Rotation paths and how fast each direction turns (degrees each step):
Each turn is a multiple of 5 degrees from 10 to 175, or 0.
Each row of a path follows its step; steps can be skipped.
Path 1:
step 1: [ -1  -1 -15   1 -10   7  16  26  -1 -20  18  16 -16   5 -24  -5  11  17
   0 -27 -17   8 -15 -14  -1  11  12  -1 -31   0 -14   7   3 -11 -10   0
   9  -4  13 -24  -6 -26 -12 -28   6 -17   9   3  10 -10   1 -25   4  -1
  13   9  -2  11   8  21   7  -9 -19 -14  -7  -4  25  24  17  -4 -29  -3
 -26  12  29 -23  10 -27]
step 13: [ -7  15   5  -4  16   2   6  -9   7 -28  16  28 -52 -11  -6 -32  -7  -7
 -14  -2   0   4  -5  -8  13   1 -31 -15  11  23  -2   5  -8  22   0  17
   6   0  16   0 -21 -15   3 -23  14  12 -31   6   4   8  11   6 -15  -2
  25  22  -2 -11   9  10  -3   7 -17 -14  -5 -26   1  11  10   9  -8 -24
  12   6  16 -13  10  -1]
step 14: [  3   2  -3   7   2 -29   9   5  17   4  -1   4 -19 -13  -2  -5  26  17
   5 -14 -29  18  32  10  15 -24 -15  10 -26 -14   0  18 -15   5  17  -9
  -5 -12   7  19 -21 -18 -26  22 -21  -7 -24 -22   1 -20   0   0 -37  12
   8   8 -16  -2   2  14   1  22   1 -11  -1   7   2  28   5  25  -5  -3
  -2   5  12  -7   8  11]
step 18: [  7 -13  -6  -8  16   3  16   8   5   8  -5  10  16   7   6  -4 -12 -30
   5  18   3  27  -8  23   5   1  20   1 -27  22   4   0  30  -4  -5  25
  -2  -1   5 -14  -6   0  -3   1   7  10  22  33   2  12 -52   5  -5   7
 -12  -5  31 -23  -4   7   0  -7  23 -19 -14 -30  -3  -3   6   9  33  -4
  -9  -1   3  -2  -4   7]
step 23: [ 14   6 -10   4   7  33 -27 -33   0 -13   7   0   6 -29 -14   3  -5  -5
  -3   9 -25  13  -2   0 -21  24   8  14   3   1  26  11 -21   0  15  11
  -5  -3  24 -10 -23   9  17 -13  10  -7   4   5 -10 -11  23  11   8   5
  11 -21   4  -3   0  -4 -26 -27 -21  16 -46  -4  12   1  -4 -18   4  -6
   6  -1  -4  -6 -10 -22]
step 29: [ 13   0 -11  18   6  11   8  23  -2 -11  -3 -24  11   1   6  -6   4 -19
   7  13 -25   5 -50  13  -3  -4   5  -1   4  13  13 -19   1   6   8  -2
   0   2  12  21   5  36  22  11   1 -16   1  -3   2 -11 -26  13  29 -28
 -13 -24  23 -11 -12  -8  -8 -21 -29   1 -13  30 -10  -5   8  -4   1  14
  -3  24  -2  -2  -4  -1]
step 31: [ -6  11   2   0   9   7  -9  -5  14 -19  10   8 -28   3  -1  25 -20  -2
   5  17  -2   4  22   7 -18  16  -2 -13  -8   0  20 -14  21  32 -21   8
  14 -15   9   4 -35   0   1 -16  20   1  13   5  13  -1 -12   7  16  20
   3  -3  14   4  41  -4  -6   9  -6 -34  14 -15  -4   0   9  18 -13 -12
   7  22   1   4  17 -35]
step 35: [-20  -7   4   3  19   7  -9 -34   5  11  -3 -15  14  -3  24 -28  21 -27
  11  13  -9  18 -22   6 -17   3 -29   5  10  10 -13  -2 -33   3  -9   4
  11 -25   2   2 -15  12  15  14 -20  -8 -13   0  -6  -4  17  -7  -6  -1
  -4 -21   8  19 -24  -5 -13 -27 -13   5   1  -6  -7 -20 -16 -11  13  -6
  19  -2  31  -1  18  15]
Speeds:
[-6 -3  7  3 -3  0 -1 -3 -2 -3  4  2  3  1 -8 -5  0  7 -6 -5  3  3  4  3
  1 -7 -4 -3  0 -5 -3 -2  3  3 -2  4 -3 -1  3 -1  0  1 -5  0  1 -1 -1 -4
 -6 -5  0  2 -1 -2  0  0  6  2  8  1  2  4  6 -3 -1  3 -1 -2  4 -4 -2  6
  4  0 -2 -2 -1  2]  60
[ 0  3 -3 -3  0 -1 -2  2 -2  1  2 -1  0 -5 -4 -2 -3 -3  0  4 -1 -7 -2 -2
  4 -4 -1 -5 -1  7 -3 -2 -4  2 -2  0 -2 -4  7  5  1 -6 -9  3 -9 -3  5 -1
 -3  4  0  0  5 -1 -2  1  8 -3 -6 -2 -2  6  1  0 -1  0  1  3  0  1 -1 -3
  0 -2 -6 -2  2  0]  95
[-8  0 -3  2 -1 -4  2  5 -2  2 -4  8  2 -3 -3 -3 -5  0  0  6 -7 -3 -4 -5
  1  2  1  4 -3 -4 -5  1  3  0  4  2  4 -1  0 -5 -1 -5  1  4  2  4 -3  0
 -3  2  3  6  3 -5 -3 -5  1 -3  2  4  0 -8  2  3 -4  1 -5 -1  2 -2 -2  1
  2 -2  4  0  2 -2]  65
[ 4 10 -1  0  0 -1 -5 -2 -1 -2  0  4  3  2 -3 -9  0 -4  0  5 -4  2  6  3
  1  4 -1 -2 -1  0  1  2 -6 -3  2  7 -4 -4 -6  6  2  3  1  1  0 -3  1 -2
  2  4 -3  0 -5  0  2 -1 -3  4  1  3  5  0  4  7  2 -1  0  2 -1 -2 -4  3
  0 -5  3  1  4  7]  35
[ 4 -8 -1 -2 -7 -1 -6  1 -1 -1 -1  1 -1  1 -8 -3  0 -3  4 -4  2 -4 -2  1
  4  4 -2  1  1  2 -1 -4 -4 -1  2  1  5 -1  2  2 -8  3  7 -3 -1 -3 -6 -4
 -1  3  5  1  2 -5  1 -5  3 -2 -1 -1  4  3 -5 -5  4 -1  2  0  2 -4  1  1
  0  2  8  1 -3  2]  115
[-3  3  4 -6  2  8  0  6  2 -2  1  0  2  1  0 -3  4 -3  1  2 -3  2  9  4
 -4 -1  4 -7  1 -6 -6  0  0  0 -2  0  1  3 -5  1 -3 -3  0 -5  1 -5  2  2
  0  0  6  6  5  0  2  2  0 -5 -2  0 -1  0 -8  0  1 -1 -4  2  5 -1 -6  0
 -4  2  0  2 -4 -6]  35
